In the rows, zero is written as 128.
The rows of Y fall into 4 groups, which share some directions, and each row is roughly a mix of its group's hidden directions.
Y (136 x 13):
[[ 95  87 125 102 122 102 153 166 150  89 104 101 170]
 [109 132 116 102 141 171 121 178 180  95 102 138  98]
 [ 94  99 124 167 133  71 139 118 145 114 104 173 161]
 [182 117 151 182 125 177 121 126 115 139 151 164 114]
 [ 92 125 131 135 136 100 156 154 102 180  87 162 165]
 [115 142 183  91 115 116 150 197 122 119 121 104 139]
 [105 106 118  76 119 148 110 112 166  87 118  85  92]
 [ 75 114 137  91 131 124 122 140 168  87 124  80  97]
 [152 121  77 140 140 151  91  72 147  96 128 128  93]
 [135 129 114 123 155 180 101 103 162 140 116 164  69]
 [ 84 137 145 121 144  88 153 143 183  95 110  94 104]
 [136 142 137  98 177 139 124 128  83 165  69 132 105]
 [114 128 158 140 154 208 121 126 160  94 135 106 117]
 [169 127 117 127 137 180  88 104 168 142 129 165  90]
 [150  80  98 151 119 164  95  80 114  97 144 154 140]
 [117 138 157 110 121  93 148 166  72 141  88 111 168]
 [124 142 140  98 135 120 127 141 136 156  47 155  88]
 [115 143 105 155 132  91 133 135 101 189  93 174 146]
 [154 153 145 160 121  93 136  89  83 156 175 123 154]
 [181 138 154 161 134 175 113 100 108 135 171 143 100]
 [ 89 116 143 173 164 166 165 141 162 145 137 164 113]
 [ 75  97 101 103 114  91 141 152 163 100 109 114 162]
 [126 113 125  90 172 146 106  90  88 157  85 129  95]
 [ 86 134 145 129 122  96 179 159  90 122 138  89 167]
 [152 141 104 115 118 113 130 147  83 187  97 172 154]
 [ 95 134 156  77 108 101 146 193 130 121 121  97 137]
 [111 123  81 143 138 117 140 147 143 151  75 192 120]
 [133 165 144 151  96  74 165 158 126 128 144 105 174]
 [165 137 151 180 134 131 140 110  87 168 138 161 168]
 [129 144 179 103 120 162 130 177 154  94 156  90 128]
 [120  80 106 201 124  80 127 131 133 125 153 127 137]
 [115 129 197  98 119 134 151 157 113  96 134  78 114]
 [165 180 163 141 115 155 140 158 150  96 170 107 115]
 [171 131 169 111 102 159 101 158 107  94 145  83 139]
 [130 128 122 127 157 168 104 100 171 133 107 175  74]
 [161 142 100 100 109 136  89 135 169  81 163  99 106]
 [149 166 186  79 118 136 133 159 123 121  82 111 121]
 [ 95  93 120  87 139 143 133 162 170  71 116 109 136]
 [135 133 183 117 128 170 129 131 125  79 150  71 115]
 [155  90  87 116 120  83 119  92 106 130  93 158 160]
 [129 101  97  88 109  77 124  78 110 131 118 129 173]
 [115  92 115 169 108  62 132 136 106 110 142 112 171]
 [ 69 130 120 131 143  73 161 133  97 120 114  89 104]
 [ 85 142 101  76 133 130 120 153 170 112  83 114  99]
 [159 176 161 141  89 106 148 127 129 115 168  78 133]
 [ 70 113 130 110 123 105 148 130  85 143 105  83 170]
 [ 96 112 113 134 158 183 119 107 180 104 115 136  85]
 [111 112  96 161 156 122 127 101 169 158 111 181  91]
 [140  99 140 166 149 159  90 113 173 101 127 164  89]
 [107 133  84 155 134  98 158 113 152 149  97 190 146]
 [117 131 156 137 110 115 164 164  96 114 161  83 181]
 [ 97 104  97 165 156 133 137  77 116 163  95 166 126]
 [ 67  85 140 167 147 108 131 149 112  90 106 120 104]
 [ 96 152 179 115 138 131 171 170 105 115 118  80 116]
 [109 116 132 130 110  67 164 154 122 120 120 104 191]
 [ 98 131 160  86 125 128 113 168 138  94 124  66 103]
 [112 132 102 126 108  91 168 133 103 161 140 132 199]
 [135  93 122 152 135 200  97 112 136  98 157 131  94]
 [162 103  94 177 134 163 118 101 119 135 128 189 128]
 [134 126  84 143 123 140 139  87 118 179 139 189 151]
 [200 145 140 126 115 154  95 120 148 120 168  97 103]
 [143 146 111 147 128 102 128 158 106 176 103 173 183]
 [114 131 118 136 138  71 143 123  83 178  95 142 166]
 [189 143 143 130 124 150 123 124  75 182 154 136 139]
 [147 167 131 112 114 110 139 157  81 189 116 147 162]
 [148 103 110 190 143 175 120 105 145 107 138 170 107]
 [185 154 156 136 126  78 147 122  90 155 128 121 165]
 [109 120  66 148 138 167  98  99 174 135 152 134 147]
 [148 152 131 164 138 107 134 123  79 192 108 165 138]
 [118 115  56 129 145 134  95  84 144 111  93 135 105]
 [151 109 152  90 160 185 110 109 119 105 119 102  83]
 [137 132 141 113 109 168 122 137 177  70 163  96 100]
 [151 135 103 117 113 104 123 153  80 165  84 170 162]
 [198 146 140 174 138 165 107  98 118 119 150 146 134]
 [149 111 117 136 142 195  85 101 157 113 152 161 107]
 [110 137 166 137 128 180 110 158 140  86 158  86 100]
 [138 123 142 161 131  93 154 107  71 175 110 162 151]
 [112  94 127 148 144 167 116 103 172  79 151 113  86]
 [159 160 129 179  95 122 116  89 113 167 166 148 113]
 [ 97 140  89 134 130  94 166  96 155 167 120 175 150]
 [175 163 158 123 100  83 149 142 126 131 149  81 157]
 [ 89 133  89  92 142 157  98 131 171 120 104 147  82]
 [ 95 149 127  79 136 113 140 154 162  75 142  85 140]
 [121 127 124 129 143 180 115 133 200 105 147 144  87]
 [ 90 117  95 119 127  76 142 134  99 169  82 148 153]
 [ 90 129 148  89 133  80 143 126 165 101 123  72 117]
 [133 127  95 121 140 166  97 120 191  91 134 135  82]
 [154 143 104 133  99 124 106 129 127 138 191 100 187]
 [168 126  93 125 124 127  94  89 166 156 112 184 123]
 [165 131 138  75 127  82 138 116  96 182 126 104 137]
 [132 106  99 133 143 156  92 101 159 142  99 191  99]
 [119 105  97 148 112  50 116 113 101 104 138  96 140]
 [152 142 123 111 127 171  94 142 178  76 153 103 105]
 [178 145 118 101 124 170  97 102 163 151 119 176 127]
 [121 126  91 133 104  70 152 125  96 149 151 107 180]
 [111 112  96 128 156 160 110  92 160  96  96 135  73]
 [127 121 195 155 144 155 156 101  75 123 120 104 132]
 [175 155 146 183 118 133 127 107  92 169 156 155 125]
 [137 115 179 149 105  97 133 170 109  89 132  86 159]
 [130 105  74 163 136  89 108  80 156 139 138 163 115]
 [172 131 145 165 120 128 126 114 159 104 198 113 155]
 [173 141 168 141 140 181 114 120 143  81 146 115  95]
 [139 147 175 105 106 123 142 169  93 104 132  70 151]
 [ 84 148 125  76 152 131 128 113 118 122  69 142  88]
 [ 74 141  94  80 139 122 123 159 172 108  96 125 116]
 [184 162 134 117 136 141 112 103 180 153 122 147  83]
 [109 115  57 136 137 105 123  82 135 160 129 170 130]
 [179 167 163 136 150 184 122 138 116 129 138 132  87]
 [171 125 134 162 127 161 114  70 128 109 181 114 114]
 [148 129  89 154 133 137 142 112 116 183 118 197 137]
 [157 133 132  96 128  54 141 140 104 154  84 120 147]
 [152 154 112 148 118 104 150 106  99 177 131 173 178]
 [ 96 138 120 122 107  57 156 144 130 125 128 102 181]
 [129 155 160  99 114 118 134 212 136 132 126 124 163]
 [ 90  97 122 106 149 133 132 109 186 105 133 100  75]
 [135 120 101 138 144 147 123 177 125 157  75 177  92]
 [ 92 130 134 117 113  63 158 142  96 120  99 119 176]
 [ 85 116  74 117 146 135 116 135 180 134  94 162 103]
 [160 138 119 103 106  92 128 113  75 168 123 139 181]
 [117 122 157 161 134 171 112 135 153  65 156  98 103]
 [168 137 192 142 127 160 134 112 100  95 156  92 120]
 [111 135 165 103 134 171 114 159 138 117 156  74  83]
 [148 139  80 104 136 134  88 139 168  87  94 139  89]
 [ 96 138  97  85 124 145 102 175 169 100 117  93 146]
 [100  87 114 115 104  71 131  81 112 131 131  95 160]
 [ 99 102 126 100 128 123 150 185 164  86  94 109 152]
 [ 83 117 102 123 104  60 147 139 136 134 109 119 175]
 [109 119  93 142 162 142 117  89 164 146 116 175  79]
 [180 140 131 137 115  93 123 147  73 142  96 148 172]
 [111 143 128  76 130 129 125 130 120 148  50 166 121]
 [172 126 155 170 138 141 114 115 195 122 143 164 114]
 [130  81 112 100 149 162 102 143 143 128 106 122  59]
 [165 135 154 108 146 183 106  95 115 120 137 107  73]
 [102  97 104 137  98 141 119 135 189  80 168 136 134]
 [136 177 137 165 100  95 160 182 141 134 138 136 162]
 [ 97 141 164 120 135 168 119 166 151 101 148  81  86]]
Each list below has one row that fits no group; the rest each fit one group, if only roughly. Name that row.
    K_882: [ 97 132 171  85 130 131 142 164 109  98  89  80 120]
    K_312: [ 91 123 148 158 129  86 182 158 111 121 149 102 167]
    K_186: [101 131 112  75 123 137 108 160 161  83 117  81 107]
    K_850: [151 137 175 112 130 130 151 135 122  83 156  61 140]
    K_829: [184 135 172 148 132 128 137  99  68 155 136 108 130]
    K_594: [179  86 114 140 134 183  92 111 102 135 141 146 101]
    K_27: [179 137 136 110 148 175 104 165 117 138  97 147  83]
    K_742: [165 100 101 157 121 153  78 106 130 104 181 109 116]
    K_424: [161 121 142 144 142 172 112  91 151  90 146 130  69]
    K_407: [ 80  99  93 126 142  96 144 100 106 156  75 150 117]
    K_446: [ 60 108  98 120 143 163 129 135 185 146 130 141 123]
    K_97: [182 167 175 148 110 118 151 133 106 124 161  90 136]
 | K_27
    K_757: [134 179 166 120 129  88 150 186 114 147 103 108 137]
    K_790: [105  73  97 131 141 153 107 121 162  88 106 137  83]
    K_984: [187 161 179 117 109 154 130 157 133 130 154  91 129]
    K_711: [127 113 114 167 146 122 131 139  95 174 108 195 154]
    K_264: [144 135 128 178 117  91 146 144  98 174 124 166 171]
    K_574: [169 129 118 139 139 174  90 101 157 119 170 122  82]
    K_677: [ 99 123  96 118 154 111 111  97 141 135  78 162  72]
    K_456: [156 132 102 171 126 116 130 103 137 178 165 184 137]
    K_839: [161 140 126 142 103 146 112 130 154 133 211 116 157]
    K_216: [103 123  71  74 137 129 112 145 160 122  92 145  95]
    K_122: [173 129 153 178 153 145 134  87 104 136 112 171 102]
    K_289: [ 87 124 144 140 126  51 163 147 116 118  99 113 145]
    K_555: [181 131 169 148 169 173 131 129  82 140 131 143 118]
    K_828: [170 134 126  95 128 182  74 114 128 126 108 141  86]
 | K_216
    K_187: [122 163 123 111 102 148 115 134 186  85 166 102  96]
    K_367: [ 90 120  83 126 142  99 138 102 138 161  89 183 128]
    K_864: [ 81 122 167  95 137 153 137 156 129  91 106  74 119]
    K_877: [165 129 117 201 151 134 149 109 140 137 125 181 123]
    K_777: [ 83 119 172 101 139 138 152 141 103  98  88  82 113]
    K_444: [136 186 147  98 113 105 142 131 138  98 156  66 124]
    K_332: [126 172 133 170 140  86 173 149 132 158 104 163 150]
    K_728: [194 154 148 135 123 167 100 134 147  92 167 118 121]
    K_401: [166 153 166  93 106 127 132 108 100 107 136  62 130]
    K_352: [141 125  95 113 144 163  82  86 139 105 147 121  70]
    K_79: [ 86 114 100  73 143 151 104 123 168 100 109 118  93]
    K_676: [ 95  97 140 163 124 121 144 164  93  98 164  78 143]
    K_166: [189 151  91 100 116 144  91  87 146 151 148 137 116]
 | K_401
    K_930: [177 158 122 133 128  99 115 184 124 123  90 174 141]
    K_515: [119 119 132 167 137 183 125  86 160 102 181 130 112]
    K_58: [174 139 102 157 147 168  93  97 163 109 130 158 101]
    K_387: [ 87  87 103  88 134 145 104 104 169  83 138 112 113]
    K_127: [ 90 165 159 131 138 113 144 186 166 105 112  99 107]
    K_856: [132 149 145 132 111  45 160 127 125 121 126 108 170]
    K_308: [182 135  97 170 134 145 105  88 147 137 158 170 120]
    K_396: [173 122 164 145 130 175  91 133 153  94 155 110  93]
    K_516: [166  98  97 154 127 145  70 100 149 115 154 130  90]
    K_203: [154 155 114  90 141 171  90 100 146 130 125 131  68]
    K_895: [155 172  77 130 112 111 108 132 170 126 164 161 156]
    K_495: [112 118  91 179 103 104 117 108 130 165 149 184 148]
 | K_895
    K_626: [ 83 104 123 136 115  70 141 142  84 101 116 104 162]
    K_266: [ 84 100 115 178 156 106 147 118 159 138 109 177 115]
    K_596: [ 64  91  99 110 126  92 154  96 129 155 114 130 102]
    K_662: [164 166 114 155 127 138 109  89 106 173 123 176 102]
    K_985: [153 148 153 105 106 128 125 148  92 102 157  55 132]
    K_23: [161 155 168  96 103  79 120 151 112 107  94  93 142]
    K_459: [130  88  95 126 134 185 110  80 139 142 162 149 100]
    K_854: [140 120 128 105 153 174  90  73 114 129 142 127  74]
    K_726: [162  94 145 125 131 188 106  87 125 107 153 115  88]
    K_787: [182 131  91 166 123 121 109  90 137 149 160 173 133]
 | K_662
    K_518: [ 80 136 154 126 127  88 181 162 102 130 102 114 160]
    K_817: [165 166 143 125 124 139 112  80 115 188 119 165 111]
    K_978: [118 118  99 172 137 117 138  93 115 187 136 174 157]
    K_609: [126  71 124  99 136 109 106 107 151  75 110  91 101]
    K_440: [ 98  85  68 172 141 122 120 112 135 153 132 167 112]
    K_295: [119 102 152 117 125 151 104 108 147  69 162  73 111]
    K_580: [147 162 159  98 138 188 126 136 127 108 160  86  96]
    K_111: [175 119 143 184 117 161 120  95 109 145 167 156 116]
    K_998: [ 79 104 108 103 123  95 142 157 165  84 127 108 166]
    K_920: [ 69 102 136 138 137 103 168 122 107 181 106 154 140]
    K_522: [ 91 146 135  59 118  84 141 125 146 140 130  84 135]
    K_141: [183 148 102 164 115 120 111 117 118 161 169 157 167]
    K_160: [143 128  95 105 138 202 103 111 138 160 129 162 103]
    K_699: [139 119 107 114  99 112 116  86  81 145 144 144 194]
 | K_817
    K_980: [138 152 108 127 124 133 146 136 103 208 124 177 143]
    K_77: [166 112  94 172 131 132  95  90 157 130 176 136 102]
    K_205: [166 137  79 161 123 118 107 113 153 157 154 185 138]
    K_432: [177 128 139 153 137 171  99 123 164 123 165 116  78]
    K_210: [168 181 152 162 141 126 135 126  83 174 139 150 127]
    K_927: [122 119  95  89 121 132 103 120 168  73 125  98  81]
    K_11: [153 137 101 140 102 100 149 124 138 166 161 149 196]
    K_745: [136 123 120 107 148 187  95  99 136 129 112 138  61]
    K_843: [159 120 162 105 138 154 145  97  82 104 139  70 110]
    K_99: [ 90 120 167 127 144 111 138 160 137 115  57 142  97]
    K_280: [130 132 117 177 114  83 138 130  98 176 125 168 167]
    K_319: [119 155 140  90 110  96 136 114 139  95 166  61 136]
    K_287: [ 80 132 125  98 132  82 136 166 160 105  79 111 116]
    K_997: [ 65 104 126  93 137 141 136 126 147  98 100  91  85]
 | K_843
    K_24: [ 99  77 103 125 136 167 107  99 162  84 133 123  93]
    K_433: [162 135 100 163 132 102 125 120 134 171 123 201 128]
    K_578: [137 184 174 120 116  92 147 169 107 138 128  98 159]
    K_949: [ 62 116 123  92 111 128 109 163 142  83 106 100 123]
    K_743: [202 134 165 149 136 147 129 109  96 151 165 113 124]
    K_196: [ 62 124 118  90 136 140 133 180 168 126 102 117 133]
    K_637: [ 74 104  98 125 145 114 141 122 162 145  92 170  87]
    K_838: [ 95 137 124  76 149 139 104 120 152 100  89 106  75]
    K_667: [160 135 167 112 122 147 118 137 141  65 141  93  81]
    K_230: [119 141 174 133 118 156 145 177 150 147 178 120 171]
    K_491: [183 168 165 124 141 147 113 175 111 109  90 139 138]
    K_835: [129 108 146 137 154 124 123 166 162  81  92 102  74]
    K_30: [ 64 120 130 161 149  78 174 142 119 136 107 132 127]
 | K_838
    K_813: [149 137 137 108 151 192  98 118 149 100 144 126  72]
    K_649: [ 84  99  79 152 155 157 138 107 137 156 136 178 126]
    K_973: [185 161 117 124  98  93 110 164 111 135 147 126 177]
    K_364: [101 157 176  97 116  86 143 156  96 167 121  98 132]
    K_126: [126  69  73 123 139 129 113  95 147 117  98 164 104]
    K_354: [158  98 109 153 109 118  89 114 108  90 180  87 138]
    K_382: [ 89  92  92 146 113  75 130 128  86 114 132 118 169]
    K_708: [124 132 135 141  94  68 150 111 121 118 169  93 177]
    K_165: [134 124 136 103 133 160 107 115 143  63 125  77  87]
    K_445: [101 109  99 144 121 105 137 166 137 160  67 169 149]
    K_755: [ 97 105  69 131 116 148 107 138 139 103  90 182 134]
 | K_364
    K_304: [120  91 124 105 116 175  94  85 125 102 176  99 121]
    K_976: [163 133  81 158 127 126 109 107 153 164 158 184 136]
    K_633: [120 125 120  90 125 144 107 129 145  65 120  69  93]
    K_128: [162 132 150 152 132 103 139 101  50 138  96 130 148]
    K_53: [ 90 123 149  82 111 125 135 151 122  95 135  56 133]
    K_822: [169 146 159  82 114 111 116 158  78 154 123  91 142]
    K_955: [145 112 139  96 135 166  99  71 119 116 137  95  77]
    K_749: [106 140 139  55 109 118 123 156 159 103 108  85 123]
    K_929: [185 134 128 148 141 144 137 143  93 190 117 166 116]
    K_901: [160 180 131 121 147 157 104 111 109 163 109 136  70]
    K_336: [105 129 101 152 171 161 139  96 159 144 159 141  73]
    K_250: [140 146 183 133 134 163 116 174 121 110 144  79  93]
    K_108: [147 105 155 157 150 165 110 146 148  78 131 102  76]
    K_964: [145 125 137 107 126 194 106 123  90 174 169 125 109]
 | K_749
    K_808: [ 73  88 114 140 142 109 118 133 134 120  71 175 117]
    K_483: [172 137 159 155 150 151 159 187 116 109 141 138 164]
    K_218: [ 97  97 124 155 140 152 117 125 173  58 122 122 100]
    K_326: [161 136 136 166 125 191 110 123 144 123 170 163  96]
    K_156: [ 89  98 101 160 160 121 118  91 153 122 108 178  97]
    K_320: [114 157 137  93 118  92 133 193 105 147  82 117 139]
    K_106: [ 84 113  87 105 137 176 124 130 157 162 127 158  88]
    K_938: [184 132 105 119 126 141  71  92 149 128 135 138  81]
    K_235: [134 133 127  91 131 148 106 143 168  68 118 105  74]
    K_321: [170 135 102 111 132 169  79  88 150 126 150 133  86]
    K_908: [140 146 127 186  99  92 152 159 119 163 125 160 166]
    K_21: [ 70  80 166 102 125 124 149 155 141 121 124  86 113]
    K_155: [138 143 156  80 127 141 137 147 151  78 133  64 115]
    K_139: [151 137 188 102 123 150 132 144 119  78 139  82 100]
 | K_21
    K_977: [112 153  96 111 113  91 153 111 120 177 119 168 176]
    K_529: [ 89 160  87 121 135 125 118 162 166 151  86 167 108]
    K_125: [134 118 106 164 132  94 149  97 116 182 124 189 130]
    K_323: [144  87 121 178 145 150 112 108 155  67 124 137 102]
    K_589: [169 122  97 171 136 125 117  78 132 150 137 185 109]
    K_208: [ 67 116 149  92 114 104 156 155 105 137 120  82 155]
    K_948: [125 126 125 153 110 100 145 118  93 180 163 130 191]
    K_741: [128 157  95 123 106  98 160 119 116 193 141 156 166]
    K_73: [135 122  58 116 128 150 109  83 133 162 149 167 140]
    K_950: [167 131 111 178 144 168 109  86 147 138 158 166 128]
    K_391: [ 85 136 138 112 119 102 179 164 104 146  94 131 176]
    K_144: [140 120 136 173 120  83 149 123  83 169 128 149 176]
 | K_741
    K_426: [ 73 121 142 144 131  75 176 152 106 125 106 123 158]
    K_66: [103 121  94 101 144 119 120 126 151 104  72 140  66]
    K_39: [137 115 167 161 107 111 146 170 110 103 162  84 168]
    K_425: [183 131 153 157 118 125 126  81  72 121 153 106 141]
    K_340: [ 86 110 135 110 131 156 135 156 139 129  71 184 154]
    K_397: [ 78 136 162 125 143  86 160 157 109 105  82 108 112]
    K_26: [163 126 100 145 142 154  91  90 166 136 153 140  74]
    K_738: [ 89 115 138 124 122  88 150 150 120 135  67 166 168]
    K_900: [170 128  90 170 126 135 107  80 138 150 170 159 137]
    K_189: [ 92 116 114  85 113  80 120 179 143  97 112  97 134]
    K_211: [143 170 133 103 128 148 100  76 121 140 143 102  68]
    K_996: [137 142 143  78  99  89 116 135  81 136 127  94 175]
    K_858: [130 111 148 120 115 125 133  77  97  96 161  63 109]
 | K_189
    K_96: [180 134 136 105 126 165  91 137 176 108 157 109  94]
    K_658: [189 141 109 165 124 154  98  92 135 112 178 131 134]
    K_184: [144 126 130 189 118 106 150 152 106 157 136 173 175]
    K_412: [114 116  98  98 118  53 141 103 132 137  92 138 160]
    K_435: [156 130 111 148 146 171 102 100 154 122 183 119  79]
    K_341: [117 123 156  90 104 132 128 131 132  90 168  56 117]
    K_123: [122 133 145 124 102  88 113 133 117  63 124  93 181]
    K_772: [ 94  72 116  73 136 135 114 115 150  93 103  97 125]
    K_277: [106 143 172 100 114 131 146 188 121 130 139  88 173]
    K_380: [176 181 165 153 132 124 148 148  88 166 113 126 126]
    K_670: [ 95  97 117  52 118 115 105 113 137 119 129  84 116]
    K_488: [126 123 136 159 135 111 146 102  62 168 103 135 174]
    K_853: [153 154 151 132 119  98 138 184  99 160 108 157 175]
    K_909: [100 119 163  94 119 116 146 134  95  86 112  64 115]
 | K_96
    K_78: [151 111  78 132 121 133  77 107 158  99 130 154  79]
    K_862: [ 49 129 117  99 123 110 136 154 165 102 105 112 121]
    K_220: [139 184 148 129 117  97 156 154  97 176 133 131 170]
    K_148: [124 147  91 135 119 126 141 132 105 186 107 192 156]
    K_56: [159 128 129 145 141 182  95  93 115 152 135 160  76]
    K_886: [ 96 185 136 109 116  97 162 152 118 183 127 128 154]
    K_925: [119 109  73 121 147 174  91  91 120 145 135 152  88]
    K_225: [174  84 109 140 133 166 106  71 116 134 160 143 118]
    K_351: [100 116 112 121  99  72 150 131 108 179 157 126 169]
    K_705: [148 157 127 176 109  82 146 123  95 180 124 149 153]
    K_611: [ 93 119  79 100 136 105 120 156 166 131  82 163 105]
    K_172: [136 113 145 157 101  91 141 158 109 104 162  68 158]
 | K_78
